One turn or mirror swaps these rows in pairs. Which row does each one swap with?
Nakov: -7,6,3,-4,9,2,-10,-18,7,-9,8,8,-7,10,16,9
zuro: -3,-10,-5,-2,5,7,10,-2,-6,-26,8,7,-7,16,-4,5
Sola: -7,13,3,9,3,-3,5,0,5,-10,12,-16,-4,-7,-4,0
Vabo: -12,9,6,-20,-2,16,8,-13,-2,-7,-6,12,-2,4,-7,5
sofo: -3,14,-1,-4,6,-1,-12,-9,17,-14,5,5,3,12,13,10
nim: -6,12,2,-19,3,15,0,-17,-3,-8,-1,7,-9,-1,-11,9
lede: 6,5,-4,6,9,17,9,-1,-1,-27,9,8,-6,17,-5,9
ruta: -17,11,2,5,1,6,-4,-19,-5,-18,-10,-1,8,15,-7,3
lok: -9,13,-5,-10,-10,10,5,-11,8,6,11,2,-2,16,12,-2
nobe: -18,5,5,-2,-5,5,-4,-23,-8,-20,2,-1,7,5,-5,3
vemu: -2,8,-7,12,1,0,4,-2,10,-8,2,-16,4,-7,-4,5
nul: 3,0,-13,6,1,7,9,-4,6,-24,13,13,-9,14,-3,13
Nom: 5,6,-4,9,5,7,19,-4,2,-22,8,10,-6,22,-3,5
funaz: -11,8,-4,0,0,2,1,-7,7,-13,-3,-17,13,11,-13,-5
melu: -17,7,3,4,0,-3,6,-1,7,-22,7,-13,8,-2,-1,-6
Zekur: -3,15,3,0,0,-7,11,-5,5,-17,13,-10,2,-8,-8,1
Rog: -2,6,-5,1,-5,17,1,-14,10,8,8,5,3,18,9,-2
Mir: -12,1,3,5,-6,-2,8,6,8,-14,15,-9,5,-5,3,-2
liku: 3,1,-4,-6,13,4,0,2,19,-16,-4,5,1,21,-2,7
Fon: 10,1,-5,1,5,11,2,9,-3,-21,6,5,-11,14,3,8
Bivep: -4,4,5,-17,3,14,-1,-18,0,-2,-4,7,2,-3,-9,3
fulal: 9,0,-14,6,10,13,6,-4,2,-22,-2,3,-3,13,-7,12
kugo: 0,8,-10,-4,-2,20,7,-9,10,8,17,0,6,9,3,-2
zadun: -4,17,-7,-1,-7,16,5,-9,7,4,17,3,5,19,1,-6
Kaz: -5,17,-6,-7,-11,17,5,-13,0,3,13,-2,0,19,4,0
releg: -4,-3,-6,-1,11,4,7,-1,4,-30,4,7,-6,21,3,3
mefeg: -6,13,11,-17,1,13,6,-7,2,0,-4,12,-7,2,-5,9
nusiz: 3,-8,-15,3,6,13,5,-3,-2,-18,9,12,-5,14,-9,3
Nabel: -13,7,-3,10,-7,-5,9,-5,4,-13,9,-6,-1,-9,-12,4
raz: -8,17,-4,4,-9,18,5,-10,12,6,9,2,-2,15,9,1
Divil: -3,1,2,-11,10,16,9,-12,-1,4,-2,8,-5,0,-13,3
fiv: -6,10,7,-16,9,9,4,-8,1,-2,-1,13,-7,0,-14,3
Babi: -6,9,2,8,-7,5,3,6,-6,-12,4,-15,1,-4,-4,-2
zake: -9,1,-3,8,-2,0,4,3,9,-4,10,-4,5,-12,-7,-4
gok: -7,4,5,2,1,3,-4,-10,15,-12,8,14,-2,15,18,9
Der: -18,10,7,5,-4,16,-2,-22,-2,-16,0,3,11,6,1,4

zadun swaps with fiv
nim swaps with raz
mefeg swaps with Kaz
liku swaps with funaz

